128 stands for zero in the data rows.
Here is a table of points, one per row:
[151, 161, 153, 72, 65, 131, 109, 151, 150, 107, 138, 122, 94, 167, 96, 150, 113, 111, 121, 159, 71, 89, 129, 118, 100, 182, 127, 99, 138, 140, 91, 150, 91, 107, 151, 143, 112, 165, 91]
[127, 124, 154, 146, 61, 157, 68, 99, 153, 125, 97, 200, 67, 120, 133, 148, 150, 120, 125, 186, 152, 149, 80, 140, 191, 122, 80, 134, 134, 84, 162, 109, 112, 85, 133, 94, 139, 156, 142]
[159, 171, 113, 168, 84, 142, 109, 161, 167, 156, 105, 76, 74, 177, 101, 140, 105, 159, 128, 120, 151, 175, 113, 153, 127, 120, 143, 93, 87, 173, 160, 68, 101, 110, 169, 62, 118, 115, 141]
[102, 187, 179, 89, 119, 81, 143, 141, 148, 75, 155, 138, 84, 109, 129, 189, 128, 122, 172, 75, 145, 164, 101, 148, 169, 119, 101, 133, 119, 136, 114, 93, 76, 164, 130, 108, 72, 155, 116]
[113, 176, 152, 90, 126, 211, 174, 113, 104, 166, 90, 104, 100, 133, 172, 174, 68, 133, 153, 172, 85, 188, 106, 163, 173, 148, 141, 131, 147, 134, 111, 98, 65, 180, 136, 136, 133, 137, 157]
[136, 181, 198, 174, 87, 99, 153, 126, 107, 139, 125, 176, 146, 124, 172, 159, 61, 116, 90, 155, 123, 180, 177, 174, 123, 116, 125, 146, 134, 160, 103, 99, 109, 92, 159, 76, 148, 130, 129]
[134, 193, 131, 110, 82, 129, 86, 185, 154, 126, 80, 135, 116, 177, 100, 125, 128, 120, 103, 136, 120, 191, 132, 124, 149, 137, 129, 201, 157, 141, 154, 53, 82, 142, 104, 121, 160, 147, 206]
[98, 162, 65, 121, 125, 86, 135, 70, 125, 147, 120, 100, 128, 98, 132, 150, 141, 167, 112, 110, 122, 143, 118, 178, 132, 183, 163, 112, 140, 143, 127, 136, 145, 140, 156, 77, 176, 176, 173]
[142, 126, 144, 150, 118, 131, 128, 159, 140, 107, 135, 152, 138, 168, 103, 186, 103, 175, 114, 121, 97, 203, 153, 143, 167, 196, 117, 58, 127, 86, 110, 45, 106, 142, 142, 90, 134, 146, 161]
[165, 157, 98, 175, 127, 144, 162, 200, 66, 131, 104, 122, 113, 141, 117, 163, 103, 164, 105, 128, 120, 161, 108, 90, 149, 94, 89, 117, 144, 125, 153, 99, 83, 108, 138, 104, 101, 224, 148]
[105, 180, 143, 168, 54, 145, 118, 136, 167, 113, 73, 83, 132, 109, 115, 132, 167, 128, 105, 129, 136, 178, 163, 186, 155, 101, 180, 100, 185, 119, 137, 131, 45, 169, 137, 94, 130, 136, 95]
[70, 163, 152, 139, 60, 96, 122, 112, 151, 124, 84, 148, 192, 219, 137, 142, 107, 148, 154, 121, 115, 235, 120, 85, 128, 113, 98, 137, 117, 110, 145, 104, 121, 149, 174, 134, 135, 161, 90]
[113, 138, 189, 101, 125, 195, 152, 109, 165, 120, 100, 101, 160, 149, 101, 141, 124, 135, 149, 144, 195, 167, 164, 143, 113, 105, 78, 109, 112, 118, 115, 102, 107, 121, 161, 75, 98, 206, 189]
[111, 173, 183, 123, 136, 133, 100, 109, 131, 159, 119, 144, 112, 160, 141, 184, 107, 111, 49, 100, 182, 172, 70, 131, 132, 147, 164, 108, 166, 166, 167, 113, 111, 137, 141, 116, 81, 106, 147]
[111, 145, 166, 100, 146, 131, 202, 120, 167, 170, 117, 169, 102, 161, 86, 91, 121, 102, 129, 136, 100, 182, 125, 152, 173, 113, 110, 52, 149, 161, 193, 108, 88, 119, 194, 126, 171, 137, 141]
[175, 126, 190, 135, 107, 129, 121, 96, 125, 150, 175, 76, 141, 169, 173, 137, 167, 134, 138, 108, 117, 97, 106, 93, 153, 63, 137, 79, 160, 124, 115, 83, 100, 113, 140, 92, 171, 132, 169]
[151, 97, 145, 135, 168, 71, 100, 114, 113, 118, 53, 94, 88, 128, 115, 148, 116, 142, 180, 169, 114, 192, 133, 136, 99, 128, 102, 103, 163, 123, 125, 63, 116, 124, 138, 128, 111, 106, 117]
[93, 140, 162, 116, 100, 112, 145, 163, 51, 43, 91, 97, 134, 156, 86, 106, 100, 179, 99, 176, 185, 153, 76, 155, 188, 142, 143, 128, 163, 149, 118, 122, 122, 144, 153, 65, 137, 93, 139]
[114, 186, 147, 135, 59, 127, 159, 137, 144, 111, 131, 71, 128, 138, 107, 170, 91, 122, 121, 117, 100, 188, 48, 179, 69, 107, 86, 112, 164, 87, 132, 79, 110, 88, 104, 117, 134, 110, 177]
[48, 152, 152, 158, 129, 140, 100, 174, 127, 107, 149, 113, 95, 99, 135, 157, 105, 116, 78, 148, 98, 165, 137, 143, 146, 111, 101, 142, 102, 68, 171, 114, 98, 134, 199, 138, 127, 136, 134]
[149, 203, 138, 64, 114, 117, 128, 116, 135, 114, 97, 118, 103, 114, 112, 197, 109, 187, 111, 94, 157, 179, 149, 84, 151, 118, 148, 133, 137, 83, 133, 73, 43, 76, 171, 104, 141, 104, 146]
[136, 126, 179, 137, 136, 92, 112, 130, 182, 180, 54, 150, 129, 119, 114, 91, 104, 114, 39, 134, 78, 172, 93, 142, 180, 62, 133, 117, 123, 110, 84, 112, 103, 124, 133, 87, 112, 186, 137]
[93, 148, 138, 155, 97, 116, 139, 124, 178, 148, 143, 129, 114, 180, 99, 144, 117, 216, 140, 185, 99, 144, 145, 140, 152, 110, 155, 168, 180, 110, 156, 127, 104, 120, 157, 88, 46, 112, 158]
[138, 96, 108, 103, 154, 152, 122, 81, 187, 73, 153, 109, 122, 192, 133, 151, 65, 130, 98, 155, 144, 166, 137, 161, 129, 41, 133, 107, 143, 158, 150, 86, 56, 141, 116, 118, 161, 167, 120]
[99, 187, 122, 46, 109, 116, 84, 173, 90, 135, 134, 148, 156, 153, 125, 135, 121, 133, 129, 170, 143, 191, 130, 196, 153, 108, 175, 82, 157, 105, 160, 53, 140, 95, 169, 136, 110, 178, 143]
[51, 110, 150, 113, 109, 127, 107, 127, 145, 150, 114, 135, 127, 113, 166, 68, 81, 166, 110, 74, 140, 124, 104, 137, 102, 155, 104, 116, 147, 173, 143, 58, 5, 101, 155, 94, 120, 183, 137]
[134, 112, 125, 94, 101, 137, 157, 157, 100, 132, 107, 137, 152, 116, 147, 135, 127, 146, 113, 120, 127, 99, 121, 131, 96, 124, 178, 131, 75, 91, 187, 76, 117, 142, 93, 108, 155, 92, 104]
[166, 146, 113, 118, 135, 163, 134, 162, 176, 71, 121, 132, 141, 115, 159, 74, 83, 151, 124, 137, 152, 246, 83, 129, 180, 184, 123, 124, 142, 135, 122, 141, 141, 73, 145, 112, 100, 106, 152]
[132, 156, 201, 162, 113, 118, 169, 134, 107, 84, 133, 137, 85, 160, 147, 101, 122, 137, 141, 160, 98, 210, 102, 138, 86, 169, 188, 96, 139, 106, 145, 118, 51, 120, 112, 92, 102, 156, 161]
[64, 215, 128, 170, 149, 169, 119, 113, 175, 103, 68, 124, 139, 149, 111, 170, 156, 140, 142, 125, 147, 105, 77, 126, 151, 149, 170, 121, 132, 129, 106, 67, 116, 89, 111, 144, 154, 164, 103]
[96, 139, 163, 148, 138, 130, 51, 142, 108, 174, 127, 132, 135, 160, 94, 147, 70, 139, 178, 147, 134, 175, 131, 156, 151, 136, 138, 94, 115, 92, 126, 154, 51, 106, 88, 107, 142, 139, 153]
[119, 99, 164, 121, 92, 170, 117, 197, 165, 115, 119, 118, 127, 92, 115, 212, 98, 148, 171, 123, 84, 186, 93, 124, 133, 102, 188, 122, 169, 176, 155, 92, 119, 98, 189, 64, 144, 143, 150]
[139, 224, 155, 131, 132, 205, 55, 98, 73, 104, 145, 137, 119, 159, 90, 98, 109, 120, 128, 105, 61, 184, 125, 150, 146, 117, 118, 158, 132, 129, 158, 81, 112, 135, 159, 47, 114, 148, 100]
[128, 145, 255, 100, 123, 106, 112, 123, 183, 135, 61, 66, 108, 164, 134, 136, 92, 188, 102, 128, 87, 127, 111, 167, 172, 137, 117, 94, 126, 120, 190, 104, 100, 128, 142, 88, 153, 190, 144]
[134, 165, 121, 132, 132, 156, 108, 188, 150, 140, 88, 156, 143, 195, 171, 147, 162, 161, 130, 143, 106, 163, 77, 195, 104, 124, 101, 134, 131, 117, 85, 110, 67, 132, 189, 90, 113, 130, 128]
[74, 223, 115, 97, 118, 124, 116, 178, 168, 107, 132, 148, 138, 108, 130, 149, 110, 170, 103, 190, 93, 187, 124, 110, 154, 140, 88, 64, 142, 174, 171, 100, 105, 142, 93, 42, 98, 91, 111]
There is one direction along which these points spread out most. Take the direction at right angles to it along which they spread out most. Go by this last direction. Where along it does each point below lie, from 0 to 99? 50 is the average, and the first point above lies past it. One standard deviation of the points above along it is 16.
[136, 126, 179, 137, 136, 92, 112, 130, 182, 180, 54, 150, 129, 119, 114, 91, 104, 114, 39, 134, 78, 172, 93, 142, 180, 62, 133, 117, 123, 110, 84, 112, 103, 124, 133, 87, 112, 186, 137] 13
[93, 140, 162, 116, 100, 112, 145, 163, 51, 43, 91, 97, 134, 156, 86, 106, 100, 179, 99, 176, 185, 153, 76, 155, 188, 142, 143, 128, 163, 149, 118, 122, 122, 144, 153, 65, 137, 93, 139] 59
[105, 180, 143, 168, 54, 145, 118, 136, 167, 113, 73, 83, 132, 109, 115, 132, 167, 128, 105, 129, 136, 178, 163, 186, 155, 101, 180, 100, 185, 119, 137, 131, 45, 169, 137, 94, 130, 136, 95] 55
[136, 181, 198, 174, 87, 99, 153, 126, 107, 139, 125, 176, 146, 124, 172, 159, 61, 116, 90, 155, 123, 180, 177, 174, 123, 116, 125, 146, 134, 160, 103, 99, 109, 92, 159, 76, 148, 130, 129] 35
[149, 203, 138, 64, 114, 117, 128, 116, 135, 114, 97, 118, 103, 114, 112, 197, 109, 187, 111, 94, 157, 179, 149, 84, 151, 118, 148, 133, 137, 83, 133, 73, 43, 76, 171, 104, 141, 104, 146] 75
[159, 171, 113, 168, 84, 142, 109, 161, 167, 156, 105, 76, 74, 177, 101, 140, 105, 159, 128, 120, 151, 175, 113, 153, 127, 120, 143, 93, 87, 173, 160, 68, 101, 110, 169, 62, 118, 115, 141] 58
[132, 156, 201, 162, 113, 118, 169, 134, 107, 84, 133, 137, 85, 160, 147, 101, 122, 137, 141, 160, 98, 210, 102, 138, 86, 169, 188, 96, 139, 106, 145, 118, 51, 120, 112, 92, 102, 156, 161] 49
[138, 96, 108, 103, 154, 152, 122, 81, 187, 73, 153, 109, 122, 192, 133, 151, 65, 130, 98, 155, 144, 166, 137, 161, 129, 41, 133, 107, 143, 158, 150, 86, 56, 141, 116, 118, 161, 167, 120] 53
[102, 187, 179, 89, 119, 81, 143, 141, 148, 75, 155, 138, 84, 109, 129, 189, 128, 122, 172, 75, 145, 164, 101, 148, 169, 119, 101, 133, 119, 136, 114, 93, 76, 164, 130, 108, 72, 155, 116] 61
[166, 146, 113, 118, 135, 163, 134, 162, 176, 71, 121, 132, 141, 115, 159, 74, 83, 151, 124, 137, 152, 246, 83, 129, 180, 184, 123, 124, 142, 135, 122, 141, 141, 73, 145, 112, 100, 106, 152] 34
[111, 173, 183, 123, 136, 133, 100, 109, 131, 159, 119, 144, 112, 160, 141, 184, 107, 111, 49, 100, 182, 172, 70, 131, 132, 147, 164, 108, 166, 166, 167, 113, 111, 137, 141, 116, 81, 106, 147] 56
